[5 3 5 2 8 7 1 7 4 5 2 5 4 1 4 7 4 6 5 3 4] NT TQ
[4 4 7 4 4 3 4 5 4 6 4 3 3 0 6 7 4 7 5 6 6] NT DJ
[4 3 7 7 3 4 5 5 4 0 9 7 3 6 4 5 5 2 6 4 0] SD BZ
[5 4 3 4 4 8 2 4 4 6 2 7 6 7 3 2 5 3 4 5 6] GB TQ
[4 6 5 6 0 4 5 3 5 8 4 5 5 4 5 3 5 4 5 7 8] GB DJ
[5 4 4 6 4 2 8 5 6 0 7 4 4 8 2 5 6 4 4 5 2] SD GT
[5 4 7 7 3 4 5 5 4 0 9 7 3 5 4 5 4 2 6 4 1] SD BZ
[3 4 7 5 4 3 4 5 4 6 4 3 3 0 6 7 4 7 6 6 6] NT DJ
[4 5 4 3 8 3 6 5 4 5 4 2 4 2 7 6 4 6 4 2 4] NT GT
[4 5 3 3 8 2 5 5 4 6 4 2 5 3 7 6 3 6 4 2 4] NT GT
[5 4 3 4 4 8 2 4 4 6 2 7 6 7 3 2 5 3 4 5 6] GB TQ
[4 3 7 7 3 4 5 5 4 0 9 7 3 6 4 5 5 2 6 4 0] SD BZ
[4 7 2 5 4 4 6 2 5 7 3 3 6 8 6 2 5 3 3 4 6] GB GT
[4 5 4 3 8 2 6 4 4 5 4 2 4 2 7 6 3 6 4 2 4] NT GT
[4 5 4 3 8 3 5 5 4 5 4 2 4 2 7 6 3 6 4 2 4] NT GT
[4 4 6 4 4 3 4 5 5 6 4 3 3 0 6 7 4 7 6 6 6] NT DJ
[5 4 4 6 4 2 8 5 6 0 7 4 4 9 2 5 6 4 4 5 2] SD GT
[3 5 7 5 6 4 3 5 2 5 6 6 4 0 9 6 2 5 6 1 2] NT BZ
[6 2 5 4 4 6 4 7 6 0 6 7 3 8 0 5 6 4 5 6 2] SD TQ
[4 7 2 5 4 4 6 2 5 6 4 3 6 8 5 2 4 3 3 4 6] GB GT
[5 4 3 4 4 8 2 4 4 6 2 7 6 7 3 2 5 3 4 5 6] GB TQ
[4 6 5 6 0 4 5 3 5 8 4 5 5 5 5 2 5 4 5 7 8] GB DJ
[5 5 3 4 4 8 2 4 4 6 2 7 6 7 3 2 5 3 4 5 6] GB TQ
[5 4 7 7 3 4 5 5 4 0 9 7 3 6 4 5 5 3 6 4 1] SD BZ
[5 5 3 4 4 8 2 4 4 6 2 7 6 7 3 2 5 3 4 5 6] GB TQ
[5 4 5 2 8 7 2 6 5 5 2 5 4 1 5 7 4 6 5 3 5] NT TQ
[5 3 5 2 8 7 1 6 4 4 3 5 4 1 5 7 4 6 5 3 4] NT TQ
[4 7 2 5 4 4 6 2 4 7 3 4 6 9 6 2 5 3 3 4 6] GB GT
[5 3 6 7 1 2 6 5 6 1 7 4 3 5 1 5 7 5 6 9 4] SD DJ
[6 3 6 7 1 2 6 5 6 1 7 4 3 5 1 5 7 5 5 8 4] SD DJ
[4 5 4 3 8 2 6 5 4 5 4 2 5 3 7 6 4 6 4 2 4] NT GT
[5 4 3 4 4 8 2 4 5 6 3 7 6 7 3 2 5 3 4 5 6] GB TQ
[4 7 2 5 4 4 6 2 4 7 3 3 6 8 5 2 5 3 3 4 6] GB GT
[4 4 7 4 4 3 4 5 4 6 5 3 3 0 6 7 4 7 6 6 6] NT DJ
[4 4 6 4 4 3 4 5 5 6 4 3 3 0 6 8 4 7 6 6 6] NT DJ
[4 5 4 3 8 3 6 5 4 5 4 2 4 2 7 6 4 6 4 2 4] NT GT
[4 5 4 3 8 2 6 5 4 5 4 1 5 2 7 6 3 6 4 2 4] NT GT
[4 5 4 3 8 3 6 5 4 6 4 1 5 2 7 6 3 6 4 2 4] NT GT
[4 5 4 3 8 3 5 5 4 5 4 2 5 2 7 6 4 6 4 2 3] NT GT
[4 5 4 3 8 3 6 5 4 5 4 2 4 2 7 6 3 6 4 2 3] NT GT
[5 4 5 2 8 7 1 6 4 4 3 5 4 1 5 7 4 6 5 3 4] NT TQ
[4 6 2 5 4 4 6 3 5 7 4 3 7 8 5 2 4 3 3 4 6] GB GT
[3 4 7 4 4 3 4 5 5 6 4 3 3 0 6 7 4 7 6 6 6] NT DJ
[4 5 4 3 8 2 6 5 4 6 4 2 5 3 7 6 3 6 4 2 3] NT GT
[5 5 3 4 4 8 2 4 4 6 2 7 6 7 3 2 5 3 4 5 6] GB TQ
[3 4 6 4 4 3 4 5 5 6 4 2 3 0 6 7 4 7 5 6 6] NT DJ
[4 7 2 5 4 4 6 2 4 7 3 4 6 8 5 2 4 3 3 4 6] GB GT
[7 2 5 4 4 6 4 7 6 0 6 7 4 8 0 5 6 4 5 6 2] SD TQ
[4 6 6 6 2 6 4 2 2 6 6 8 6 5 7 2 3 2 4 4 4] GB BZ
[5 4 3 4 4 8 2 4 4 5 2 7 6 7 3 2 5 3 4 5 6] GB TQ
[7 2 4 4 4 6 4 7 5 0 5 6 4 7 0 5 6 4 5 5 2] SD TQ
[4 6 5 6 1 5 5 3 5 8 3 5 4 5 5 2 5 4 5 8 8] GB DJ
[5 6 5 6 0 5 5 3 5 8 4 5 5 5 5 2 4 4 5 7 8] GB DJ
[5 4 7 7 3 4 5 5 4 0 9 7 3 6 4 4 5 3 6 4 1] SD BZ
[4 7 2 5 4 4 6 2 4 6 4 3 6 8 6 2 5 3 3 4 6] GB GT
[4 7 2 5 4 4 6 3 5 7 3 3 6 8 6 2 4 3 3 4 6] GB GT
[4 5 5 6 0 5 5 3 5 8 4 5 5 4 5 2 5 4 5 7 8] GB DJ
[6 3 5 4 4 6 4 7 6 0 5 7 3 8 0 5 6 4 5 6 2] SD TQ
[6 2 5 4 4 6 4 6 6 0 6 7 3 8 0 5 6 4 5 6 2] SD TQ
